In the rows, 128 means zero.
Turns, then the turns between two rows, first turn first; the first pair answered:
B (before |-> after):
[156 156 143 140 119 172 111 100  79 124 134 106 107  61 145 127  82 137
 126 125  85 131  96 143] |-> [161 146 135 135 115 168 100 102  64 121 133 111 101  68 140 126  77 143
 121 134  81 125  99 132]
[127 109 125 125 151 124 108 130 160 142 142 125 144 157 128 122 131 105
 122 137 134 125 141 140] |-> [124 102 113 128 139 111 112 130 147 137 140 126 149 165 117 127 132 112
 118 143 128 114 138 132]
[179 147 132 133 127 125 102 109  94 118 136 140 121  78 155 122 107 136
 129 119 105 134 136 119] |-> [167 141 116 138 121 117 121 109  83  99 129 141 126  82 141 122 106 138
 120 110  96 127 127 127]
[132 125 134 133 138 115 112 124 124 104  92 172 150 109 126 112 129 131
 127 136 147  67 155 125] |-> [121 139 127 137 146 123 132 120 140  98  82 168 146  96 126 114 148 117
 126 133 145  78 151 144]
E (before |-> after):
[119 127 153 106  93 129 202 130  82 143 121 122  79 145 125 120  78 128
 129 147 140 110 114 146] |-> [149 146 181 113 123 166 116 135 107 163 142 131  96 102 159  88  92 141
 136 178 154 114 122 100]
[116 117 148 118 107 116 144 120 129 128 138 127 114 137 118 128 112 142
 142 121 142 130 119 133] |-> [120 129 158 117 112 120 127 126 128 133 141 127 111 138 124 119 117 142
 136 135 148 125 117 123]
[116 133 102 166 160 105 144 106 134  78 125 128 139 118 130 144 176 132
 125  88 113 152 116 115] |-> [ 95 132 100 156 127 108 175 110  86  76 117 135 131 135 119 138 155 141
 102 109 110 132 107 115]
N (before |-> after):
[158 110 124 109 154 113  75 117 120 121 114 131 144  98 109 114 103 107
 128 139 142 152 139 114] |-> [160 109 120 119 164 109  74 118 130 114 117 130 150 100 108 114 112 107
 133 130 138 160 141 115]
[188  96  74 129 103 116 136  92  80 113 136 141 150  96 149 163  79 131
 135 112 144 138 142 138] |-> [168 101  64 163 141 117 121  99 118  93 130 142 181 113 168 172 138 132
 121 110 138 131 157 135]
[139 144 122 154 147 133 102 122 116 107 140 142 151  94 141 118 148 143
 118 140 123 124 134  99] |-> [157 133 128 125 118 132 114 117  97 112 145 138 122  78 126 111 107 138
 128 134 128 139 121 111]
[139  83 151 107  76  97  60 168 170 157 111 102 129 147 132 138 113 138
 147 134 154 155 131  75] |-> [136  83 143 120  82  89  58 172 173 149 108 108 137 155 136 142 127 138
 145 130 149 162 140  75]
S (before |-> after):
[127 127 101 114 127 129 153 129 110  87 121 124 110 105 108 134 120 124
 104 101  97 122 134 152] |-> [120 132  98 125 130 128 155 131 113  81 116 129 116 113 112 135 133 125
  96 104 102 116 136 150]
[125 119  97  92 125  81 174 145 130  87 102 119  81 136 112 150 138  71
 145  88 142 134 165 141] |-> [118 123  94 106 134  91 179 152 143  89  96 130  95 148 116 161 163  81
 139  95 144 128 176 143]
[138 157 137 112  56 121 168 132  80 145 125 131  96 109 134 127  67 111
 102 131 107 128 119 126] |-> [106 158 132 129  65 144 202 138  96 140 117 128 100 130 140 138 108 111
  91 141 116 108 116 149]
M (before |-> after):
[113  97 154  46 134 116 137 167  81 134  83 143  80 137 111 164 120 148
  86 190 132 104 115 168] |-> [112 114 161  81 204 124 113 165 170 122  73 136  99 144 137 180 184 127
  89 167 134 122 132 174]
[100 149 154 108 116 195 178 122 109 154 145 114  80  99 136  98 118 120
 118 148 152 118  98 170] |-> [109 178 151 148 171 196 154 116 153 122 141 118 105  79 152 111 170 113
 121 124 148 125 118 167]
[145 157 132 155 165 125  83 124 139 122 125 125 160  90 132 133 150 139
 112 138 117 150 141 112] |-> [139 132 138 107 103 132 110 137  80 153 125 128 127 104 110 119  88 152
 118 165 129 142 120 113]
[173  97 125 104 168 157 125 122 123 128 118 132 131  90 108 137  65 136
 154 104 157 140  96  94] |-> [163  95 132  98 168 165 132 130 148 146 116 126 131 110 111 139  80 130
 159  98 170 146  97 112]
Pairs:
Between the rows of a pair lie two turns.
[149 104 158 101 108 121 106 146 138 166 128 121 119 153 135 135  93 126
 158 145 133 145 119 121] |-> [139 107 143 106 104 122  99 143  98 152 129 147 138 147 127 120  97 147
 133 159 126 117 132 101]
B then E
[ 92 130 109 164 155 137 141 140 173 113 115 121 151 169 149 142 183 121
 123 115 150 131 129 148] |-> [139 145  94 150 141 124  95 116  89  89 132 145 175  97 140 106 149 142
  97 133 134 112 133 100]
M then E
[122 130 131  61  88 134 187 135  56 152 106 119 113  89 137 150  88 125
 122 154 143 125  99 118] |-> [170 147 152  89 170 129 106 127 173 142 112 104 118  73 163 170 135 102
 162 113 149 171 117 105]
E then E
[142 165 135 192 180 129 116  75 221  67 126  94 143  85 172 158 164 100
 142  69 121 166 129 154] |-> [158 170 142 135  92 128 170  57  94  76 134 102  87  28 125 120  57 119
 117  89 112 159  87 166]
M then B
[116 122  91 163 142  99 136 132 138  92 107 153 150 160 137 156 162 121
 110 134 118  96 144 134] |-> [145 139  89 137 113 103 144 114  71  92 120 160 129 107 118 127 107 132
 106 139 114  92 136 123]
B then M
[189 135 107 144 139 107  44 105 130 131 108 135 157 115 133  97 123 145
 128 147 133 139 112 111] |-> [171 116 125 144 142 123  59 128 181 174 107 117 137 158 146 113 137 131
 142 145 157 149 103 121]
M then M
[ 96 132  97 150 111 103  44 148 167 143 124 164 169 124 161 134 148 158
 118 124 119 108 134  74] |-> [ 61 107  71 133  84  68 130 136 145 124 102 159 153 157 127 160 129 145
 110  93 104 102 127 112]
E then E
[177 132 115 131 160 104  88  97 130  87 125 151 146  93 135 135 110 125
 132 102 108 141 140  98] |-> [170 132 117 130 165 103 135  92 157  87 122 132 128  97 125 146 106  99
 144  79 110 156 132 136]
E then B
[191 156 127 119 109 126  90  93  91 103 148 126 105  58 123 100  80 124
 128 119 131 148 122 110] |-> [166 120 145  93  95 124 130 109 132 149 136 103  76 115 107 125  55 106
 160 109 139 169 110 139]
E then M
[104 175 120 153 163 167 115 119 119 103 128 138 133 102 172 124 181 124
 113 153 145 108 149 111] |-> [ 77 155 102 148 140 145 178 111 114  87 109 126 116 132 144 153 167 100
 110 118 126 112 145 149]
E then E
[127 154 146 113 103 143 149 117  81 134 152 139 114 143 103 114 110 115
 138 133 116 140 109 165] |-> [143 164 163 120 126 159 123 124 111 147 160 133 117 124 119 117 122 112
 158 139 133 149 105 160]
B then E
[136 103 158 108  95 145  73 170 143 187 138 115 114 153 138 124  87 171
 125 154 163 114 106 130] |-> [172 121 131 135 103 122  44 139  89 131 143 137 145  90 134 121  79 180
  94 143 128 101 123  99]
M then M
[107 105 139 110  94 141 153 142 109 146 112 128 122 137 112 127  92 139
 116 133 132 133 130 144] |-> [114 140 141 154 150 148 140 125 162 115 113 122 141 104 138 145 139 124
 113 109 129 152 141 155]
B then M
[138 104 142 110 103 103 154 159 119 161 126 113 133 187 140 116 146 116
 119 165 120 105 147 107] |-> [130 122 149 117 112 136 159 153 109 152 133 115 129 161 146 102 160 116
 110 179 127  92 136 107]
B then E
[ 97 112 128 147 180 153  88 152 156 126 124 128 137  98  98 175 187 127
 132 151 133 171 125 110] |-> [ 61  98 118 128 130 151 158 153  92 125 126 131 125 118  71 164 158 135
 110 167 126 145 114 133]
E then E
[146 103 106 111 110 129 101 142 131 150 133 107 111 158 105 151 101 130
 153 120 101 144 120 125] |-> [105  96  93 131 124 130 124 148 129 133 111 110 136 177 107 147 135 135
 142 126  92 119 131 128]
N then E
[165 152 143 121 141 156 111 116 134 135 146 119 104  75 140 109 125 112
 123 126 145 145 118 135] |-> [165 144 131 117 120 128 146  91 122 106 137 116  98  83 116 127 110 106
 124  98 129 153 122 151]
E then M
[169 144 136 119 104 132 138 101  89 111 155 131  94  58 143 108  99 119
 117 115 131 131 109 131] |-> [114 129 156 124 123 165 171 132 153 160 141 108  88 132 155 124 142 106
 129 124 164 135 108 160]
M then S
[ 58 119 104 147 118 123 201 157 123 121 108 141 139 202  97 147 175 108
 117 133 114 101 118 183] |-> [122 158 148 156 166 176  65 168 149 151 150 153 159 136 154 103 204 130
 123 190 149  96 131 122]
E then E
[181 147 133 149 176 136  54 142 189  94 123  82 130 123 177 153 171 113
 135 157 160 136 107  98] |-> [215 132 128  96 112 112  56 130 114 106 132  87  93  92 140 138  78 130
 141 155 147 145  93  87]
S then M
[103 114 130 138 137 164 101 135 132 139 119 103 162 187 122 141 172  97
 125 137 149 108 142 132] |-> [114 107 120 144 130 127  94 125 140 117 115 103 159 193 111 155 158  95
 139 110 130 120 151 129]
S then E
[147 106 126  94 100  95 127 116 118 146 119 122 110 147 108 142  97 116
 140 109 116 136 134 137] |-> [164 122 112 120 122  79 104 101 116 110 118 138 127 115 111 147 117 119
 126 101 106 138 146 132]
M then M
[135  98 105 137 117 138 104 153 136 144 103 129 157 164 134 133 134 132
 129 149 125 122 125 124] |-> [156 105 108 124 106 149 100 147 106 138 112 133 146 128 135 122 113 134
 123 160 131 113 115 118]
M then N
[164 129 142  87 103 127 151 124 128 148 141 102  74  96 109 121  58 106
 155 101 138 166 107 145] |-> [122 131 124 107 109 124 206 121 133 122 120 101  81 125 101 143  84  97
 140  89 127 151 107 172]
M then E
[107 153  92 130 131 132 130 126  76 102  81 114 164 175 140 164 138 145
 108 150 136  73 132 131] |-> [ 98 153  98 134 145 142 128 129 113 104  81 111 170 179 156 166 151 132
 118 145 142  76 132 142]
M then M
[140 129 128 116 115 118 110 121 107 124 130 136 132  99 120 112  99 145
 127 128 111 128 132 120] |-> [112 106 131 101 102 118 130 137 124 152 115 128 126 146 125 124 105 141
 137 138 117 124 131 127]
M then B
[149 132 130  47  72 143 112 111 101 163 149 143  76  95  76 111  65 146
 135 129 146 138 106 133] |-> [ 89 147  95 140 173 163  77 135 175 124 122 166 173 135 131 137 219 154
 102 141 143  91 153 109]
N then N
[144  96 134 114 157  67 130 158 154 164 108  95 113 156 127 155 117 114
 161 106 111 138 118 130] |-> [143 101 149 103 121 104 118 171  89 190 123 111 125 136 133 112  98 146
 138 165 125 105 113  97]
E then E
[111 153 118 153 172 157 119 136 114 125 142 142 140 108 167 112 153 148
 100 149 131 116 115 121] |-> [ 97 137 100 145 159 127 169 132 133  98 127 129 132 133 144 143 153 127
 115 107 116 136 124 155]
E then E
[106 145 135 144 110  93 120 102  84 102 121 139  97 122 120 135  91 102
  89 150 140 106 107 115] |-> [131 153 142 161 151  91  78 100 144  99 118 129 102 115 138 149 109  87
 106 125 145 128 118 110]
E then E
[170 163 152 139 173 162 125  96 155  95 139 149  94 112 124 120 121 142
 161 170 136 168 124 142] |-> [183 134 151 117 160 136 105 104 152 119 135 147  92 134 123 127  99 144
 175 168 136 179 142 134]
E then B
[120  74 132  98 117 109 159 124 119 117 102 113  67 141 115 123  82 121
 126 128 101  90 119 131] |-> [138  88 163  92 134 134 135 129 162 140 113 110  59 118 126 112  89 111
 140 121 123 109 113 129]
B then B
[142 147 121 150 143 144  95 120  95 107 132 144 151  87 135 112 137 152
 112 152 116 116 135 105] |-> [140 116 124 107  89 123 132 123  75 139 125 132 108 114 105 122  74 140
 131 142 113 134 125 126]
E then M
[111 116 145 120 141 132  96 159 144 180 140 120 130 154 135 134 136 145
 129 143 150 127 137 133] |-> [119 124 132 114 115 117  96 142  78 158 144 134 137 121 118 116 107 157
 110 149 138 113 139 121]
M then M
[130 123 150  98 141 126  96 137 152 165 133 142 124 138 135 117 126 150
 128 141 102 147 107 119] |-> [122 110 133  91 133 105 107 133 146 146 118 138 135 161 124 134 123 146
 128 124  92 146 114 121]
E then B
[118 148 112 129 150 137 113 123  78 104 143 138 161 136 158 142 154 113
  83 182 125 100 128 107] |-> [149 154 138  99 136 150 100 124  71 133 161 130 121  96 154 131 113 107
 110 184 141 122 114 107]
E then N
[124 118 126 144 123 103 179 127 137  88 143 123 109 106 138 162  91 114
 112  95 114 135 100 146] |-> [127 132 121 174 162 112 116 140 145  81 147 135 158 103 168 149 144 129
 109 127 111 120 125  99]
N then S
[157 181 154 136 132 169 156  90 104  77 137 132 146  38 120 120  89 128
  95 122 116 118  86 133] |-> [139 179 177 149 179 194 158 107 203 106 131 103 143  78 142 138 137 103
 127 108 140 131  86 160]
M then M
[149 145 115 131 124 142 128 118 112 152 105 130 120  79 136 118  72 148
 125 112 120 149  81 142] |-> [149 144 108 135 131 133 127 117 139 143 105 121 120  84 139 134  79 138
 135  94 114 156  86 151]
E then E
[101 109 124  91  97 118 120 130  97 158 119 126 142 188 116 113 104 136
 153 183 128 112 156 110] |-> [ 89 145 148 110 147 167 181 110 170 145 126 103 106 156 119 127 147  91
 158 138 153 139 130 168]
B then B
[104 129 148 107  90 128 165 125 119 144 140  98  73 142  74 139 112 133
 138 105 169 149 136 133] |-> [139 143 170 116 124 154  97 124 147 161 163 118  85 106 106 119 123 145
 151 122 178 151 138 102]
E then E
[151  90 156 100 102 130 157 143 105 171 141 110  61 125  83 114  81 133
 177 116 131 149  99 156] |-> [176 104 169 113 129 142  97 140 144 169 148 108  69  96 104 109  99 128
 191 118 145 160 110 133]
E then E
[121 175 114 150 197 150 192 101 151  45 142 164 158  98 119 178 151 105
 122  94 104 150  98 137] |-> [134 142 123  79  97 137 203 114  52 107 152 172 114 109  84 151  53 127
 122 141 109 133  79 126]
S then M
[120 114 157 138 146 164 103 158 147 187 142 127 141 152 167 118 160 130
 127 166 158 116 129 117] |-> [125 141 114 160 148 131 115 120  80 111 143 154 177 116 149 127 165 135
  85 145 115  94 139 107]
M then B
[120 163 140 144 160 164 169 110 138 112 121 124 124  80 134 113 151 145
  85 148 134 108 122 141] |-> [128 148 155 113 140 166 183 117 153 129 126 100  87  96 126 121 121 129
 108 129 134 134 110 165]
N then M
[ 73 124  86 152 115 113 138 125  87 105 125 176 212 164 140 108 164 189
 120 135 144  66 108  99] |-> [ 83 170 142 123 103 187 200 107  86 139 153 150 134  96 138  79 122 171
 126 131 182  97  61 151]
B then N
[134 125 137 165 158 111 132  89 184  75 133 143 132  87 159 119 155 138
 128  92 148 132 142 150] |-> [162  98 143 109  91 103  93 106 124 132 141 151 120  97 155  86  74 167
 130 142 149 121 141 115]
B then M
[178 130 124 123 142  88  89 122 112  93 133 151 148  78 121 108  99 143
 115 125 109 127 128 108] |-> [105  98 155  93 108 123 166 162 148 172 119 130 109 163 114 113  95 136
 131 149 147 120 103 148]
M then S
[123 124 106 143 138 108  73 127 109 127 134 152 140 127 146 125 139 136
 130 141 131 118 145  96] |-> [113 110  96 141 125  81 127 125 113 108 128 141 134 151 126 150 139 112
 137 106 119 122 141 121]
E then E
[ 75 141  90 150 151 120 107 142 162 140 113 117 153 134 205 119 181 143
 122 155 130 133 112 139] |-> [115 157  77 147 144  93  78 119 137 114 119 132 159  89 197 112 162 150
 120 149 109 142 116 116]
M then E
[150 107 141  94 100 111 153 120 151 140 119 104 101 129  95 139  85 132
 168 131 127 175 120 141] |-> [179 111 133 113 130  92  85 119 166 127 115 115 143 123 118 143 116 138
 160 136 109 178 148  94]
M then B
[139 118 122 124 120 123 164  85  89 132 118 120 108 146 100 109  70 119
 146  90 126 139 104 165] |-> [108 127 133 142 143 160 189  95 127 137 120 109 107 151 118 106 109 118
 145 100 151 138 104 180]
B then S
[126 105 158 121 149 108 141 150 191 173 142  97 138 195 144 111 112 108
 169 196 130 159 120 143] |-> [141 131  98 161 171  56 165 106 137  60 129 116 177 149 128 145 140 107
 131 136  74 146 139 151]
M then E
[135 125 138 167 167 111  99 138 209 125 141 125 148 150 151 120 163 120
 149 117 137 156 152 117] |-> [118 119  89 164 124  71 168 112 118  67 124 138 153 148 108 137 140 122
 109  94  94 130 148 133]
E then M
[108 106 125 115 100 146 164 147 117 124 123  97 127 125 100 151 109 153
 149 103  98  95  91 170] |-> [153 131 143 128 137 173  80 154 156 141 143 100 144  89 139 132 131 162
 164 128 118  99 102 135]
E then E
[ 92 159 161  98 120 161 167 146  71 125 104  90  84 139  76 104 105 156
 104 130 131 109 127 164] |-> [113 197 173 138 191 176 129 136 143 105 116  86  98 101 113 109 161 142
 126 102 142 135 133 162]
B then M
[127 116 108 129 109 130 131 182 166 143 116 119 138 182 127 140 146 112
 174 116 115 163 136 120] |-> [143 131  77 147 104 108 138 161  99  89 112 144 156 138 105 140 141 130
 139 105  86 143 144 109]
M then E
[159 102 115 127 157  94  83 107 174 125 128 121 114 126 131 152 124 110
 170 108 137 137 135  98] |-> [135 100 115  97 104  95 152 111 118 127 118 114  83 144 105 153  78 104
 159 109 136 128 116 128]
S then E
[104  90 147  96  96 140 207 137 107 188 132 110  81 164 113 143 129 105
 147 147 134 130 106 173] |-> [127 122  95 170 170 100 160 104 108  75 124 141 150 113 123 162 204 106
 118  97  86 124 148 143]
N then M
[150  95 147  73 106  99 134 130 177 158 127 109  64 148 109 163  78 105
 168  75 133 183 131 149] |-> [ 69  93 136  84  79 142 212 155 126 162 114 124  77 186 108 146 105 120
 119 125 150 127 117 163]
E then S
[128 150 125 142 154 153  66 130 152 113 131 118 153 126 107 123 146 148
 103 160 113 117 171 133] |-> [113 131 139 122 136 166  90 146 163 155 125 108 125 169 104 128 132 150
 116 178 127 116 156 144]
M then M
[ 85 148 141 120  81 161 210 157 138 161 113 110  87 157 128 102 129 133
 142 116 147 144 100 159] |-> [120 155 165 110  99 165 132 168 173 194 129 115  88 141 144  94 127 131
 170 130 160 164 109 130]
B then E
[124  99 107  87  87  82 121 127 112 141 125 154 100 179 109 123 127 135
 154 158 123 107 142 112] |-> [155 106 115 100 130  83  78 125 154 141 132 146 103 162 134 126 152 127
 175 146 132 131 153  96]
E then E
[143 113 152 114 118 125 110 141 154 169 127 117 117 153 140 129 129 130
 156 145 143 142 115 122] |-> [173 130 139 119 124 113  98 108 135 129 136 123 119  98 135 132 121 122
 151 119 118 149 127 114]
M then S
[128 115 141 101 122 117 101 146 135 163 135 119 112 151 120 140 110 124
 151 138 138 119 116 126] |-> [122 117 138 126 137 122  99 151 150 155 130 124 139 158 129 138 138 129
 145 144 139 121 124 120]
N then N
[142 129 156 101 103 123 117 109 146 156 125 133  90 143 121 111  99 104
 163 129 124 170 123 146] |-> [166 121 132 120 119  89  68 109 127 121 116 153 137 138 126 117 116 118
 149 127 103 162 146 109]
M then B
[143 139 148 101 105 145 119 144 113 144 156 138 112 135 121 117  88 119
 172 167 152 140 122 133] |-> [164 162 127 127 127 131  97 119 102  92 159 150 139  90 118 112 108 127
 148 147 135 138 133 119]
M then M
[125 126 147 150 157 125  83 114  86  88 116 171 154 127 164 123 147 133
  97 143 112 122 137 145] |-> [105 104 181 101 131 154 103 138 120 155 122 147 103 164 166 119 113 118
 129 157 137 147 114 165]
N then M
[136  98 112 113 105  94 128 128 107 129 123 134 131 151 113 139  94 127
 144 130 106 141 129 133] |-> [125 113 136 123 137 117  98 145 162 163 129 132 130 163 134 139 126 120
 156 143 130 145 132 129]
E then M
[122 140 138 111 104 171 141 149 106 155 145 128  85 171 144 129 100 113
 141 155 152 113 115 142] |-> [162 172 129 146 169 152  80 129 156 115 147 135 119 138 164 136 144 106
 146 126 142 132 138 120]
M then S
[107 154 161  93 137 154 151 124 152 114  92 134 129 116 103 134 120 121
 150  66 151 137 137 167] |-> [100 159 171  87 123 178 129 135 110 138 102 149 134  90 111  98 107 147
 138 108 162 111 138 141]
E then E
[ 71  88 133 121 104 118 135 146 132 186 111 149 145 204 108  98 131 142
 147 142 118 116 146 135] |-> [104 117 103 132 101  93 114 119  58 125 115 179 161 145 103  98 119 161
 123 139  95  94 161 113]
M then M
[119  91 153 108  99 126 182 108  71 161 108 133  86 136 116 129  86 150
 121 155 134 119 105 125] |-> [133 115 178 113 131 155 171 110 129 181 117 123  71 114 133 127  94 134
 135 147 156 147  91 138]
B then B
[129 128 134 137 125 121  84 126 113 124 134 135 152 123 141 120 152 131
 122 150 120 113 130 113] |-> [114 113 114 140 124  93 128 126 125 106 117 126 139 148 126 146 147 111
 117 118 107 122 133 142]
E then E
[169 140 122 172 147 138 124  98 156  69 142 159 121  90 120 107 157 130
  99 107 132 168 109 147] |-> [179 116 109 152 116 110  80 105 111  79 139 180 139 108 119 101 126 157
  93 142 118 144 129  99]
B then B
[115 126  80 141 156  80 125  97 138 169 149 136 101 122 185 139 130  91
 125 114 101 169 175 142] |-> [112 128  70 153 148  86 124 106 112 161 151 147 124 128 188 131 143 104
 104 127 102 143 178 122]
M then N
[ 90  92 128 123 126 123 155 141 155 150 112 109 123 183 124 159 145 130
 130 122 134 141 129 145] |-> [114 122  95 149 128 107 149 119  94  92 120 135 156 126 118 148 147 147
  90 118 104 108 142 118]
M then E
